A single turn carries every row of the set below to another of its rows. Some are shown first; where does it send the rows asked next?
Vizep: [-2.12  0.93 -1.65 -2.97  0.95 -1.37 -1.12  0.17 -1.31 -1.88 -0.22  2.11
 -0.80 -0.44  1.73  0.20  0.76 -0.92 -0.65 -0.23 -2.96  2.14 -1.21 -1.05
  0.28  1.08 -0.76 -0.17 -0.18  2.55 -2.12  1.38 -0.01 -0.55 -0.83  1.23
  0.22 -0.94 -0.56]
zuzut: [-1.96 -0.44 -2.90 -0.85  0.87 -0.40 -0.40 -2.35 -0.86 -1.57  0.02  0.11
  0.25 -1.40 -1.43  0.49  2.40  0.25 -0.05 -2.86 -0.75  0.09  0.25  0.08
 -0.56 -0.95 -2.09 -0.85  0.60  0.31 -0.59  0.93  0.18 -2.17  1.03  1.98
 -0.79 -0.03  1.29]
sugu: [-2.06 -0.08  0.48 -1.88  0.74 -0.46 -0.63 -0.11 -1.39 -1.61  0.26 -0.91
  0.85  1.77 -0.23  0.52 -1.01 -1.99 -1.30 -0.07 -2.02  0.59  2.50  0.11
 -0.30 -0.21 -0.60 -0.63 -1.11  0.16 -1.37  1.31  0.07 -3.44 -1.77  0.52
  0.79  0.79 -0.85]
Dumis: [-0.55  0.41 -0.87 -0.57  1.96 -0.95  0.21 -0.71  1.73 -2.41  1.45 -0.14
  1.11 -0.71 -0.46 -0.14  0.93  0.70  1.96 -1.70 -0.40  0.16  1.99  0.09
  0.41 -2.04  0.40 -0.21  0.39 -0.85  0.02 -0.80 -0.94 -1.24 -0.86  0.29
 -0.49  0.90 -0.58]
lop: [ 0.01  0.07 -2.13 -2.03 -0.60 -1.37  0.72  1.42 -1.50 -0.61  1.20  0.67
 -1.48  0.17 -0.27 -0.54  2.48 -1.24 -0.50 -0.39 -2.76  1.65  1.05 -0.90
 -0.52  1.23 -0.98  0.97 -0.76  0.91  0.48 -0.11 -0.83 -2.19 -0.27  0.13
  0.42 -1.33  0.24]
fisi: [ 0.66  0.75 -0.38 -1.98  1.35 -0.75  0.95 -0.82 -0.01 -1.34 -1.10 -0.49
 -1.19 -1.04  1.49  0.69  1.53 -1.42 -0.06 -2.48 -0.94  2.69  1.13  0.96
 -0.12 -0.63 -0.37  0.30 -0.42 -0.64 -0.75  1.48  1.44 -1.16 -0.29  3.03
 -0.76 -0.16  2.10]
Bir: [-0.04  1.24  0.24  0.08  0.96 -0.38 -0.72 -1.11  0.07 -2.01  0.41 -0.77
  0.14  2.07 -0.77  0.66  0.91 -0.26  0.60  0.35 -1.44  0.45  2.13 -1.89
  0.84 -1.53 -1.18  0.30  1.22 -0.56 -0.74  0.70 -1.22 -2.35  0.17 -0.62
 -0.59 -0.10 -1.24]
zufi: [-0.81  2.03 -1.00 -1.84  0.65 -1.05  0.15 -1.54 -1.43 -1.21 -1.93  0.36
 -0.86 -1.50  1.08  1.01 -0.67 -0.16 -0.23 -1.43 -0.48  2.92 -1.75  0.14
  0.71  0.76 -1.38  0.59 -0.47  1.66 -0.56  1.18  1.14 -0.70 -0.71  2.30
  0.17  0.21  1.75]
pud: [-2.06  1.67 -1.11 -1.89  1.68 -1.44  0.70 -0.42 -0.83  0.33 -0.01 -0.84
  0.17 -1.94  1.34  0.94  1.44 -0.47  0.98 -1.13 -0.29  1.81  2.18  0.94
  0.54 -0.01 -1.23 -0.23 -1.22  1.01  1.47  0.06  0.19 -1.51  1.77  1.32
 -0.71 -1.37  1.96]
visim: [ 0.07 -0.76  0.04  0.56 -0.66 -1.98 -0.10 -1.59  0.42 -0.64  1.03  0.94
  1.69  0.69 -0.13  0.30 -0.51 -0.26  0.50 -0.69  0.74 -0.58  1.01  0.74
  0.73 -1.56 -0.76  0.97  0.57 -0.10 -0.91  1.14  0.35 -2.29  0.23  0.23
 -0.96  0.56 -0.75]
Mese: [-1.23  2.21 -0.37 -0.98  0.99 -2.29 -0.19 -2.83 -0.19 -1.71  0.01  0.12
 -0.40  0.00 -0.04  0.55 -0.76 -1.32 -0.16 -1.07  0.26  1.87  1.77  0.24
 -0.36 -0.40 -4.20  0.37 -0.07  1.04  0.77  0.59 -0.05 -0.93 -0.89 -0.83
 -0.42 -2.43  0.82]
mak: [-1.13  1.57 -0.63 -1.45  0.78  0.54  0.21 -0.50  1.43 -1.16  1.38 -0.53
  0.53 -0.47  0.21  0.68 -0.39  2.45  0.54 -0.94 -1.75  0.76  0.59 -1.31
  1.54 -0.60 -1.18 -1.31  0.67  0.69  0.02  0.37 -1.42 -1.59 -0.90 -2.45
  0.71 -1.06  0.21]
sezun: [-0.91  1.71 -0.97 -1.52 -0.59 -1.41 -0.92 -1.48 -0.40 -1.22  0.39 -0.43
 -1.32 -0.82  0.71  0.05  3.57 -0.35 -0.09 -1.23 -0.19  2.97  1.37 -0.08
 -0.91  0.50  0.61 -1.84  0.38  0.69  0.12  1.00  0.04 -0.93 -1.13 -0.65
 -0.98 -2.50  1.10]
vinos: [-1.84  1.58 -1.51 -1.28 -1.02  0.35  0.07  1.80  0.15 -1.31  1.21 -0.06
  1.08 -0.96  1.03 -1.04  2.34  0.67  1.17 -2.33 -0.12  0.29 -0.46  1.20
 -0.51 -1.09 -0.47  0.02  1.04 -0.19 -0.35  1.58  0.41 -1.08  0.37  0.26
 -0.10 -1.26  0.82]
nenu: [-2.31 -0.35 -1.13 -1.12  0.18 -1.15 -1.69 -0.87 -0.90 -1.46  0.02 -0.19
  1.67 -1.09  0.49 -0.15 -2.63 -1.61 -0.12  0.58 -1.84  0.47  1.13  1.01
  1.10  0.27 -0.04 -1.89 -0.79  0.94 -1.07  0.57  1.81 -1.49 -0.53 -0.33
 -0.32  0.47 -0.32]
Num: [-0.53  1.18  0.78 -2.65  0.06  0.67  0.20 -0.13 -1.24 -1.47  1.57 -1.53
  0.03  0.33  1.31 -0.46 -0.26  0.41 -2.01  0.36 -1.19  0.20  0.28 -0.58
 -0.74  0.24 -0.57 -0.28 -0.01 -0.98 -1.04  1.32 -0.57 -2.33 -2.27 -0.85
  0.92 -0.42  0.94]
zode: [-1.14  0.95 -1.85 -1.25 -1.15 -0.74 -0.68 -1.66 -0.33 -0.93  0.38  0.40
  1.53  0.80 -1.25  0.32 -0.92  0.80 -0.06 -0.15 -1.83  0.16  1.02 -0.67
  1.16 -0.55 -3.03 -0.15 -0.34  0.65 -2.42  1.23  0.37 -1.20 -0.15 -2.22
 -0.45  0.26  0.19]
bam: [-0.32  1.38 -1.48 -0.90  1.32 -1.83 -0.86 -1.12 -0.02 -1.20  0.85  0.47
  0.51 -0.44 -0.86  0.94 -0.04 -0.70 -2.48 -1.57 -1.81  0.66 -0.17 -0.68
  2.33  0.19 -0.18 -0.78  0.91  2.39  0.25  0.82  1.49 -2.60  1.25 -0.16
 -0.81  1.39  0.45]
ropa: [-0.04 -0.65 -0.32  0.67  1.62 -2.15 -0.67  1.88  0.21  0.04  2.30  0.12
 -0.75 -0.64  0.61 -0.69 -1.33 -0.48  0.72 -1.14 -2.09  1.23  1.12 -0.60
 -1.50 -0.53 -0.72 -1.26 -0.76  0.11 -1.07  0.55 -0.89  0.13 -1.55  0.42
  0.29  0.07 -0.04]
vun: [ 0.00  1.37  0.03  0.32  2.30 -1.21  0.13 -0.46 -0.43 -0.31  0.10 -0.34
  0.16  0.20  1.31  0.65 -1.66 -1.59  0.24 -0.38 -1.37  1.28  1.84 -1.74
 -0.51 -1.66 -2.17 -1.40 -0.07  0.54  0.12  0.17 -0.01  1.51  0.10 -0.14
 -1.06 -0.77  1.32]
zevoz: [-2.63  1.41  0.47 -1.54  1.36 -1.09  0.82  0.15 -0.78 -0.18  1.71  0.13
  0.37 -0.52 -0.87  0.08  2.64  0.29 -0.72 -2.04 -0.97  1.04 -0.81 -2.37
 -0.18  0.12  0.36 -0.45  1.08  0.39 -0.96  1.13 -0.37 -3.46 -0.72  0.48
  0.19 -0.43 -0.38]
reve: [-0.77  1.29 -0.96 -1.71  1.06  1.04  0.02 -0.96 -0.62 -3.55  1.48 -0.45
 -0.89 -0.56 -0.15 -1.60  0.52  0.12  0.20 -0.85  0.05 -0.42  1.57 -0.29
 -0.08  0.30 -0.23  1.16 -0.74 -1.31  0.71  0.27  0.04 -1.48 -1.26 -0.08
  0.65 -1.11  1.91]
vesan: [-1.86  0.04 -1.36 -0.01 -0.48 -1.11  0.91 -1.76  0.73 -0.18  0.55  0.03
  2.07 -1.90 -1.18  1.57 -0.79  1.90  1.27 -1.35 -0.71  0.45  0.03  0.27
  0.19 -0.72 -1.10 -0.69 -0.81  0.55 -1.73  0.46 -1.16 -1.50 -2.01  0.25
  0.20 -0.32  0.04]
dazug: [-1.16 -1.13 -0.74 -1.18  0.56 -1.39 -0.33 -2.92 -0.36 -1.42  0.37  0.25
  2.10 -1.28  0.71  0.35 -1.73 -1.21  0.29  0.11 -0.82  0.47  0.79  0.16
  1.23 -0.68  1.23 -0.47 -0.01  0.59  1.35  1.03  0.04 -1.14 -0.05  1.78
 -0.49 -2.34  0.00]
Varu: [ 0.35  1.32 -1.89  0.68 -1.30 -0.37 -0.49 -0.73 -0.26 -0.98 -0.90 -1.05
  1.53 -0.30  0.31  2.49  0.27 -0.43 -0.64 -0.80 -1.71  0.88 -0.45  1.25
  0.66 -1.28 -0.64 -0.35  0.99  1.55  0.25  2.04 -0.52 -1.33  1.06  2.04
 -0.76 -1.02  0.58]
Viki: [-0.08  0.84 -0.64 -0.96 -1.30 -0.82 -1.51  0.54 -0.80 -1.78  1.51  1.48
 -2.12  0.45 -0.83 -0.28  0.05 -0.98 -1.31 -0.49 -1.89  1.27 -0.52 -0.62
 -1.58  0.11 -0.15 -0.82  0.94  2.36 -0.79  1.79  1.23 -0.85 -2.05  0.76
 -0.27  0.74 -0.33]
gipo: [ 1.50  0.31 -0.32  0.19 -0.17 -2.63  0.24 -0.77 -0.72 -0.15  1.24 -0.91
 -0.45 -0.78  0.87 -0.14  0.25 -1.57  0.84 -1.28 -0.41  0.66  1.75  0.08
 -1.57  0.23 -2.63 -0.72 -0.94 -0.78 -1.66  0.47 -0.07 -0.54 -0.54 -0.65
 -0.65 -2.01  1.28]
parep: [-1.41  3.75 -1.58 -1.01 -0.07 -0.91 -0.25  1.96 -0.40 -1.65  0.22 -0.24
  1.55  1.00 -0.91  0.68  0.98 -1.40 -0.16 -1.18 -2.88  1.62  0.59 -0.37
  0.51 -0.54  1.07 -0.32 -0.13  1.13 -1.54  0.63 -0.24 -1.17 -0.56  0.05
 -0.27  0.98 -0.35]
vigam: [-1.48  0.46 -2.43 -0.77  0.39  0.44  0.39 -2.96 -1.28 -2.13 -0.33  0.36
  0.26 -0.70  0.09  0.03 -0.94 -0.03  1.29 -1.10 -0.71  0.28  0.71 -0.39
 -0.65 -0.25  0.79 -1.20 -0.82 -0.31  0.29  0.11 -1.86 -0.63 -0.98  1.00
  0.28 -2.13  2.11]
dobo: [ 0.14  0.58 -0.36 -1.15  1.34 -1.18 -0.74  0.25 -1.30 -1.66 -0.80  1.88
 -0.82  0.82  1.61  0.41 -0.07 -2.13  0.18 -1.75 -0.85  1.47 -0.09 -1.31
  0.80  0.01  0.49  0.76 -0.53  2.33 -0.85  1.57  1.58 -0.08  0.36  2.79
 -0.09  0.10  0.60]
kope: [-2.54  1.23 -0.04 -0.65  2.74 -2.11 -1.22 -0.38  0.69 -1.51  1.21  0.61
 -0.27 -0.55 -0.37  0.04 -2.07 -0.08 -0.44 -0.31 -1.55  2.58  0.80 -0.91
 -0.18 -0.96 -2.30  0.16  0.18  1.66  1.29  0.81 -0.63  0.25 -2.15  0.47
  0.25 -0.53 -0.78]
rez: [-1.93  1.03 -1.37 -2.74  0.87 -0.49  0.51 -0.19  0.23 -1.38 -0.58  0.69
 -2.10 -1.90  2.12  0.45  1.55 -0.29 -0.60 -1.87 -1.91  3.07  0.11  1.85
 -0.30  0.91 -1.44 -0.92 -0.04  0.28 -1.23  1.29  0.20 -2.76 -0.87  0.61
  0.20 -1.23  1.32]
gon: [-0.92 -0.09 -0.03 -1.27  1.47 -0.69 -0.58  1.33 -0.04 -1.81  0.43  0.84
 -1.97 -0.85  2.09  0.18  2.70 -2.02 -0.02 -0.70 -2.51  1.88  1.11 -0.29
 -0.04  0.63  0.34 -0.23  0.01  0.43 -1.82  1.79  0.92 -1.95 -0.42  1.79
 -0.43 -1.77 -0.53]
nidu: [-2.18  2.28  0.02 -1.56  1.07 -1.06 -1.04 -1.75 -0.38 -0.69  0.01 -0.08
 -0.03 -0.97  0.52  1.56 -0.69 -0.46  0.10 -1.48  0.02  1.67  0.90  1.01
 -1.19 -1.71 -0.43 -2.25  0.35  2.30 -0.25  1.99  1.26 -0.02 -0.37  2.62
 -1.39  0.83  1.38]
Zubaz: [-1.02  0.01 -0.77 -1.51  0.21 -3.59 -0.87 -0.85  0.39 -1.30  2.30  0.39
 -0.56 -0.79 -0.62 -0.77 -0.21 -0.21 -0.01 -1.69 -0.80  2.00  0.98  1.13
 -1.62  0.33 -2.78  0.48 -0.60  0.45 -0.64  1.14 -1.26 -1.80 -2.69  0.09
  0.73 -1.62 -0.75]
gan: [-0.96  0.72 -0.40 -1.70  1.00 -1.02  0.55  1.17 -1.39  0.10  1.12  0.45
 -0.12 -0.87 -0.24  1.18 -1.67 -0.91 -0.56  0.18 -2.39  0.46 -0.16 -0.16
 -0.45 -0.59 -1.88  1.01 -0.36  2.42  0.26  1.12  0.82 -1.16  0.45  3.39
 -0.19  1.32  0.15]

Dumis goes to vesan
pud goes to nidu
Now find these:
nenu goes to sugu
Zubaz goes to gipo
gon goes to rez
parep goes to zevoz

